Look-ups in named tables: a row name and a column name give one cell, copied from the table.

Table laf
cols = petof, zudas, nuteb, geduf, kati, kuped, zaz
vus: [19.78, 73.49, 11.05, 44.37, 78.45, 59.44, 63.35]
peti: [37.93, 17.54, 92.63, 64.48, 35.97, 68.57, 68.77]
mubik: [33.98, 20.75, 62.89, 82.59, 37.84, 63.17, 58.96]
zopeb: [30.58, 42.73, 7.33, 80.74, 34.15, 55.28, 62.59]
pidov: [45.57, 84.90, 51.30, 20.02, 69.75, 60.20, 17.11]
tavulof: [77.62, 48.00, 94.15, 19.61, 25.72, 44.08, 55.60]

What is the zaz of vus in laf?
63.35
What is the nuteb of vus in laf?
11.05
What is the kuped of zopeb in laf?
55.28
What is the petof of zopeb in laf?
30.58
What is the nuteb of peti in laf?
92.63
What is the nuteb of tavulof in laf?
94.15
What is the nuteb of mubik in laf?
62.89
What is the zaz of zopeb in laf?
62.59
What is the petof of peti in laf?
37.93
What is the kuped of tavulof in laf?
44.08
What is the geduf of peti in laf?
64.48
What is the kuped of vus in laf?
59.44
What is the nuteb of zopeb in laf?
7.33
What is the petof of pidov in laf?
45.57
What is the zudas of tavulof in laf?
48.00
What is the zudas of peti in laf?
17.54
What is the petof of mubik in laf?
33.98
What is the geduf of zopeb in laf?
80.74
What is the kati of peti in laf?
35.97
Which row has the largest zaz? peti

zefegi =
fields: sene, sozore, povus, rorevu, zur, vimufe, lut
pedaz: [2019, 3511, 3764, 2009, 3488, 3386, 2252]
tipe: [1117, 4313, 5418, 1509, 456, 5316, 3880]
dum: [5367, 5933, 961, 1669, 404, 1527, 6669]
res: [1269, 1438, 2680, 5374, 7040, 7125, 1518]
vopalet: [2880, 4476, 6864, 1936, 2448, 6380, 3323]
mip: [1047, 3525, 1162, 2280, 2486, 6088, 7101]
kud: [481, 7044, 270, 3931, 6143, 7030, 5647]
sozu: [5066, 3296, 4555, 4081, 5084, 3035, 1030]
mes: [4332, 3491, 5380, 2854, 4096, 6463, 1888]
vazepum: [6173, 4198, 2691, 3880, 322, 2400, 6271]
vefusi: [2336, 2137, 4028, 3503, 2286, 4750, 4020]
rega: [2256, 5728, 3403, 9626, 5649, 2838, 1890]

zur of pedaz is 3488
sene of rega is 2256
lut of mip is 7101
lut of rega is 1890
vimufe of rega is 2838
sene of dum is 5367
rorevu of tipe is 1509
sozore of dum is 5933

Table goze
,lel,bol,nadeguz,fal
lus,0.7,0.5,0.5,0.6
lepil,0.4,0.5,0.5,0.5
tobo,0.6,0.3,0.5,0.5
dur,0.6,0.5,0.5,0.6
povimot,0.7,0.6,0.5,0.6
rop,0.2,0.5,0.8,0.6
nar,0.6,0.4,0.5,0.5
mar,0.6,0.7,0.6,0.6
vekapa,0.7,0.7,0.5,0.6

rop, bol: 0.5
tobo, fal: 0.5
dur, bol: 0.5
mar, lel: 0.6
tobo, bol: 0.3
lepil, fal: 0.5
lus, fal: 0.6
mar, fal: 0.6
vekapa, fal: 0.6

kilasur:
         magug   mam  tulez   gaf
lavedu    0.58  0.86   0.34  0.56
biloko    0.54  0.59   0.86  0.36
zarup     0.47  0.96   0.12  0.83
buk       0.69  0.62   0.30  0.74
toravim   0.60  0.56   0.88  0.31
kovesi    0.95  0.25   0.74  0.49
lozozo    0.21  0.82   0.47  0.95
maf       0.61  0.86   0.37  0.53
dagugo    0.84  0.47   0.93  0.15
rovi      0.52  0.94   0.21  0.67

maf, tulez -> 0.37
toravim, magug -> 0.60
lozozo, magug -> 0.21
lozozo, gaf -> 0.95
maf, magug -> 0.61
rovi, magug -> 0.52
dagugo, mam -> 0.47
kovesi, magug -> 0.95
lozozo, mam -> 0.82
zarup, mam -> 0.96
zarup, gaf -> 0.83
lavedu, tulez -> 0.34

virop =
,dit,lopi,moz,bul,dav,ret,livul
fugeku,0.74,-0.08,0.88,0.20,-0.22,-0.08,-0.34
pum,0.20,-0.46,0.77,0.57,-0.04,-0.31,-0.09
sukogim,0.78,-0.17,0.90,0.64,0.42,0.39,-0.03
dadobaz,-0.41,0.43,-0.41,0.32,0.01,-0.41,-0.43
rezefit,0.58,0.14,0.82,0.15,-0.49,-0.27,-0.65
bori,-0.68,-0.43,-0.11,0.24,-0.13,0.54,0.86

bul of fugeku: 0.20
moz of sukogim: 0.90
dav of pum: -0.04
dit of sukogim: 0.78
dit of fugeku: 0.74
lopi of rezefit: 0.14
lopi of pum: -0.46
lopi of sukogim: -0.17
ret of bori: 0.54
lopi of dadobaz: 0.43
dit of dadobaz: -0.41
moz of fugeku: 0.88
livul of dadobaz: -0.43
dav of bori: -0.13
ret of rezefit: -0.27
livul of bori: 0.86
bul of bori: 0.24
ret of pum: -0.31
livul of sukogim: -0.03
bul of rezefit: 0.15

botip =
,virib,kosofod,gutov,bur,kipin
ver,-2.1,-1.1,-3.0,-1.0,-1.6
nidinu,-2.9,4.9,-5.3,-0.7,-2.9
nif,-4.0,1.2,-5.2,-3.2,1.3
tevaluz,-3.4,-1.8,-2.5,-2.9,-2.4
gen,-3.6,6.5,-5.8,-2.3,-2.6
zit,-3.1,6.3,-5.7,-2.8,-3.8
nizorid,-2.7,-1.7,-3.0,-3.0,-3.2
buri,-3.6,5.9,-5.0,-2.7,-3.7
gev,-3.0,-0.8,-2.9,-2.3,-3.3
lazegef,-3.2,2.1,-5.3,-3.2,-1.9
diz,-2.9,3.3,-4.7,-3.6,-4.1
muf,-3.2,-0.7,-5.3,-4.2,-0.8
dimoton,-3.5,1.9,-5.3,-3.3,0.1
dasep,-1.4,-1.7,-3.3,-2.8,-3.7

What is the bur of tevaluz in botip?
-2.9
What is the bur of lazegef in botip?
-3.2
What is the kipin of muf in botip?
-0.8
What is the virib of tevaluz in botip?
-3.4
What is the virib of nidinu in botip?
-2.9
What is the virib of lazegef in botip?
-3.2
What is the virib of dasep in botip?
-1.4
What is the bur of dimoton in botip?
-3.3

bop =
          gire  kuzimum    mag   muda   rego    mez    von
ripud    0.382    0.342  0.478  0.737  0.504  0.181  0.677
maz      0.264    0.315  0.422  0.699  0.500  0.289  0.674
togupo   0.093    0.615  0.425  0.581  0.277  0.307  0.635
zufolo   0.210    0.600  0.487  0.622  0.357  0.409  0.726
satafiv  0.318    0.456  0.603  0.668  0.277  0.329  0.627
sekato   0.434    0.476  0.424  0.741  0.695  0.160  0.479
zupak    0.271    0.215  0.464  0.713  0.531  0.416  0.792
vapu     0.164    0.500  0.520  0.564  0.161  0.331  0.635
pir      0.140    0.525  0.394  0.682  0.435  0.205  0.653
gar      0.245    0.579  0.331  0.675  0.683  0.217  0.563

pir, gire: 0.140
vapu, gire: 0.164
zupak, mag: 0.464
togupo, gire: 0.093
gar, rego: 0.683
zufolo, gire: 0.210
vapu, kuzimum: 0.500
satafiv, von: 0.627
pir, muda: 0.682
zupak, muda: 0.713
zupak, kuzimum: 0.215
zufolo, mag: 0.487
satafiv, rego: 0.277
Row with the largest muda: sekato

